Rotation paths and how fast each direction turns (degrees per step)
Each turn is a multiple of 5 degrees from 10 to 175, or 0.
Each row of a path follows its step; steps can be skipped.
Path 1:
step 0: [ 11  11 -15  12 -38   4 -11  -8   8  -3  -1 -10  14  -2 -12  -6  16  14
   0   0  18 -26  -6  13  10  17   8  20  12   3   1  12   3 -16  -9  -5]
step 2: [ -2   1   8  27 -18  -1   2 -16   5 -10 -13   1  19  -4 -17  24 -13   3
  -3  -7  -4  -4 -27  -2 -12 -15  -3   1   3 -18  11  -5 -17  -1  26  17]
step 3: [  7  -7 -12  18 -23   2  -7  -8  -8  31  14 -11  12  10 -16  24 -11  -5
  -8   2  -2  -9  -6 -11  -8  -2  22  23   6 -15  13 -10  -5 -11  10  -8]
step 4: [  7   3 -25  -1  -3  12  -4   0 -13   0  19   2  21   4   8   3  12 -13
 -15  -6  -5  -8   9 -20  -5  18 -10  12  10  -8  24   1  -8 -36  19   0]
step 5: [ 11  30   2   4  12  -4 -10 -14  -1  -2   4   4  27   6  16 -12 -12   6
 -13   5   5 -12 -16   0   8   5 -19   7 -14  -8  13 -13 -23 -17  24  11]
step 6: [  9  17  14  25   8  12  -4 -10 -10  12   7 -10  22  12  18   4  -4  -5
 -14  10  -9  15 -17  -6 -13 -10  15  -4 -29  -6   4 -26  -6  -2  -4  -6]
step 7: [ 19  -1  -6   4 -14   7  20  -4  -4  -7  23   6  22 -19   5  10  -5  -5
 -25  -6 -11  17  14 -21 -11  -2   5  -2 -19  -8 -12 -24   9  -9   3 -10]
step 8: [ 12  12   7 -24 -11   6  14  10  -5  12  14  11   8 -17  -1  -8 -15  12
 -14   8  -7   7  15   7  26   6  -6  25 -23  -2   1 -12  -1 -21  12 -14]
step 9: [-11  23  12  -8  21  20  -4  27 -19   4  -3   8   1  -3  13  -6   2  11
  -1  -1 -26  23 -10   9  -2  -4  -9   4 -16   5   7  -5  -2 -15  17 -21]
step 10: [  5  16   3   6  15  -5 -12   9  -3 -14  10  11   9 -14   7   2  -9  24
 -10 -18 -20  12 -13   1 -15  -9   3   1   1   7 -40 -12   0  12  11 -20]
step 11: [ 10   5   7   8 -12   3 -17   6   2  -1   6  12   6  -8   4  -3   1   6
 -12  -4  -9   7  13   9  12  18  25  29  -3  12 -31  -4   5   5 -26 -24]
step 12: [ -3  14   1  11 -20  12   2  23   3 -25 -20  25   1 -19   6 -15  13  -5
   2  -4 -13  14  18  15   3  19  -4   4  -4   6   1  13   7 -14  -8 -16]
[-11   0  -2   4   2   2   7  -4  11  -3  -3   3  -1   2   0  -1   3  -2
  -3   7   3  -3   0   2   1  -9  -2   6  11   5  -1   4   3   2  -2  -9] : 20
[-3 -2  5 -3  3  0 -4  1 -2 -7 -7  3  2 -4  0 -2  0 -7 -2  5  1  5  3 -4
 13  4 -9 11  2 -3  0  0  0 -5 -4  9] : 100
[  4  -5  -2   0  -7   1   2  -5   0   5  -4   0  -3  -4  -1   4  -4  -8
  -1   0   5   3   8  -4 -11  10  -1  10   1   2  -5  -5   2   5  -1  -5] : 90
[-1 -4 -3  5  0 -8 -3  2 -7 -5  6 -1  1 -2 -1  7 -1  3 -3  5  5  5 -5 -6
  2 -4 12  1  5 -1 -5 -5 13 -2 -2  2] : 95
[ -2  -6 -10   6   0  -5   4   9  -6  11  -1  -4   0  -7   2  -3  -3   2
   0   3   0  -4   0   3   0   0 -11   0  -2  -1  -1   7   4  -9   0  -2] : 80
[-2 -5  5 -4 -7  9 -5  4 -1  3  1  5 -5 -8  6 -8 -2  4 -4 -6  0  5 -6  3
  5 -1 -3 -4  4  9 -5 -5  5  5 -2 -2] : 25
[ -4  12  -1   2  -1   3  -6   5   4   7  -2  -4  -5   1  -3   8  -2  -4
   0  -3   3  -3  -3  -2   8   2  -2   0  -5  -3   8  -4   7   2 -10  -7] : 130
Path 2:
step 1: [-17  18  12  -6  -8   3  -9  -2  24 -15   6  12 -19 -16 -35  -8  -6  -4
   9   3 -13 -19   0   5   5   3 -23   7 -26 -10  -8  -6  -1  19 -12 -17]
step 2: [  2  19   0 -24   5   5 -30  -3  10 -10 -11  -1   7  -5 -16  19   4  -4
 -10  -5 -10   5  -8 -21  12   0 -23 -15  24  -8  -4  12  33  -4 -17   8]
step 3: [-18  -3   7  -5  -3  35  -5  18  16  -7  24  17  -7   8  -6   9   2 -18
  14   5 -18   0   6  11  11 -11   9  -9  11   6  28  -6  17 -21 -15  -9]
step 4: [ -5  19   4   4  14  24 -16  -1   6 -24   4 -12  -9  -9  -5  30 -30 -11
  11 -19   4  14 -10  -7  10 -14   8  -3  13   4  -4  -4 -24  -2  19   3]
step 5: [-22   3 -37   3   3  22  -2   2   2  16   0   7   6   7   6 -12 -18  -8
  16   9   4   2 -23 -25  10 -14 -18   0  -3 -26  11  -3 -12 -18   2 -10]
step 6: [ -5  10   8   5  28   7 -16  10 -12 -18  -1   1  -1  34 -25   8  -3 -11
  13  -1  -4  -5  -5   8 -21   7 -25  13 -22 -21   0  -9  -5  -6  14   0]
step 7: [-11  18  -1  -8  13   6 -10 -15 -26   2  10  12   4 -13   4  15  12 -12
  16 -12  -9 -36 -13  -6  11   4   1  -9 -11 -28 -17  18   4  -3 -20   6]
step 8: [-33 -18  22 -12   5   5 -13 -23   2  -5  10   5   7  11 -14  -3 -16 -30
  -8  20   0  -3  -2  17  -3 -10  -7 -13   9  -1 -22   4  12 -19  -5   6]
step 9: [  3   4  -5   4  36  25 -22   8  -2  16   4   2   3  -6   5  13  -7 -23
   6   5   2 -12  -7  -7  -5 -10   7  13   2  43 -10  12   7  -3 -10  10]
step 10: [-13   5 -19  20  -6  15  18   5   1 -12  13   1  11   7  14  22  -3 -18
 -13  22  17  -4  -3  -8   9  -7   8   5  -4  -4  -7  -9  -5 -32  11  34]
step 11: [-14 -11 -12  13  10   3  -4  -5  13   6  -6  -6  10   9   2   4   0 -25
  30 -15  37 -14  26  -3 -10   0 -13   5 -17   1 -10 -11 -26   6   3  -2]
step 12: [ -7  41 -17  15  11  -4  -2 -26 -13  16  12 -20  14   9  -4  -5  -1  -1
 -18  -2  24 -14   1  -2 -15  11  -6   5 -13 -15  -4   3  19  -6  -4  -2]
[10  4  0  1  9  5  2  1 -6  2  0  2  4  6 -3 -2  9  3 -4  0 -8  2  2 -1
 -5 -5  0  5  0  4  7 -9  5 -8 -4  2] : 110
[-1 -3  5 -6  0 -6 -9 -3 -3  0  2  0  3 -2 -2 -6  1  0 -4  4 -7 -7 -3  4
  4 -8 -2  2 -7 -2  6  4  0 10 -1 13] : 55
[-1 -6 -6  7 -1 -1 -4  7  1  0  3  9 -2 -6 -5  2  3  5 -2  8 -2  4 -6 -9
 -2  4 -8  9  0  2 -8 -3  0  3  4  3] : 85
[  0   9  -8  -5   0   0   0  -1  -4   1  -2   4   3  -2   7   1   3   4
 -14   0  -1   3   2  -8   9  -1   3  -4   1  -7  -5   7  -3  -6  -1   3] : 140
Path 3:
step 0: [  6   1  19  33  -7  -2   6 -17   3  18   8 -28  13  18  -2  -8  11   6
 -21  -4   8   8  -9  -3   1  16   3 -10   7 -17  19 -10  -6   9 -15  15]
step 1: [  9 -19  27   2   0  -3   0  -6 -29  16   0  20  16   1  -8  -9  21   5
  -3   7   7  27 -13 -14  13  -4   5 -14  -5 -11  12  17   3  10 -16   1]
step 2: [ -4 -18   6   0   8 -15  17   0  -9   1 -17   3  -2  31  11 -11  30 -16
   8  17  16   4   4   1  10   4  -2 -10 -20 -18   8 -20   5  -2   1 -17]
step 3: [ -6 -10  22  15   3 -10  -6 -21  -1   6 -31 -21   7   1   3  17  13  17
   8   2   7   2   7  -1  -1  -5   0   9 -39  -7   4  -7  -9 -14 -12   3]
step 4: [  3 -24   8  10  -7  12   2  -6  -5  -1 -15  -5  -4 -10  26 -29   8  16
   2   5  -4  15 -14  14   8  -5 -13  -7  -9  10   1   6 -19 -29 -22  -8]
step 5: [ -9 -14   5   7  10   9 -11  -8  15 -22   1  -3  16   7   1 -23  20 -10
  -4   3   0  25  14   8   6   8 -16   2 -17  -3 -38   3  -9   2 -10 -10]
step 6: [ 24 -19  11  15  -6  18  14  -4  16   4   0  -5  13  15 -12  15   6  -3
  10  -2   6   8   1   9   5  -4   3 -18 -20  16 -35  -7 -14 -17  13  13]
step 8: [ -2 -15  -1  -8  36  -9  -5  10   2   9  14  11  -3  -9  28   4   2  -1
   7  -3  -3  -7  23  -4  -6  -9   8 -26  -4   0 -35  -6 -11  -6 -15  -1]
step 9: [ 10 -20  10 -13   9  18  -1 -15   9 -13  18 -30 -27   3   4   9 -17   0
   9   3  -4 -18  13   2 -15 -10 -12 -24 -14  -6 -13  -1   3   7  -1   3]
step 10: [  7   2 -12 -12   3  38 -12  14  24   6  -2   4 -17 -19   1  12 -20   6
  13   8   2  20   5 -21  -4 -15  -7 -10 -18   0  -2   9   9  -2 -12  -4]
step 11: [ 10   8 -20  13  12  18   1  21  36  22  19 -21  -9  -7  19 -11   2  -8
  -5  -5  12   4  15   0  -5   4  -6  -5  14  -4  -1 -16   1   8  -8  -5]
step 12: [ 23   8  10  12  12  13  -5  -2  -4  12  34 -22   0 -17 -17  18   5   9
 -16  -4   6  13  13 -15  -2   1  -1 -10  12 -19  -3  11  -4  17  -5  16]
[  3   7  -2  -7  -7   0   0  -5   1   0   7  -5   2  -4   3  -7   0   2
   9   2  -4  -2   4  -4  -4   3  -5   7 -10   3   2  -2   4  -8  -8  -3] : 60
[  6  -6   4  -2   2   0   0   0  -4   2  -1 -13   3   4  -1  -1  -1   5
   8  -7   5  -2   1  -4  -3   2   1   3   2  11   4  10  -4   4   5   4] : 125
[-11   0  -4  -4   0   5   4   2   2   9   9   0  -2   2  -9   4  -5   5
   3  -5  -1   2   8   8  -4   3   1  -7   2   0   4   3   1   0  -3  -6] : 25
[ -1   1  -4  -1   6 -11   4   0   4   3  -3  -4  -2  -3   2  -3   5  -8
   0   1  -1   2  12   2  -3  14  -2  -1  -2  -1  -5  -2   0   3   7   7] : 120
[ -4   3  -4   3   9  -3   3  -3   0  -1   3  -3   7   6  -3   0   2  -7
   0  -1   2  -5   7  -7   3 -10  -8   2   4   4  -1  -8  -8   1  -2  -8] : 120
[-11  -6  -2   1   3   4  -1   3   7  -4 -10  -9  -8  -9   1  -1  -4   1
  -5   4  -3   2  -4   0  -5  -3  -8   4  -3   3   4   3  -3  -1   1  -4] : 60
[  3  -8   4  -1  -5   0   3   0   2  -4   0   6   1   5  -8  -3  -7 -10
   3   5  -4   4   0  -4  -2  -1  -5  -3  -7   6  -2   1   9  11   2  -4] : 90
[ 5  4 -5  0  5 -9  1 -2  5  2 -2  2  4 -1 -3  8  7  2  4 11 -5  6 -4  1
 -8 -6  2 -5  4  8 -1  8  1 -3 -4 -1] : 160
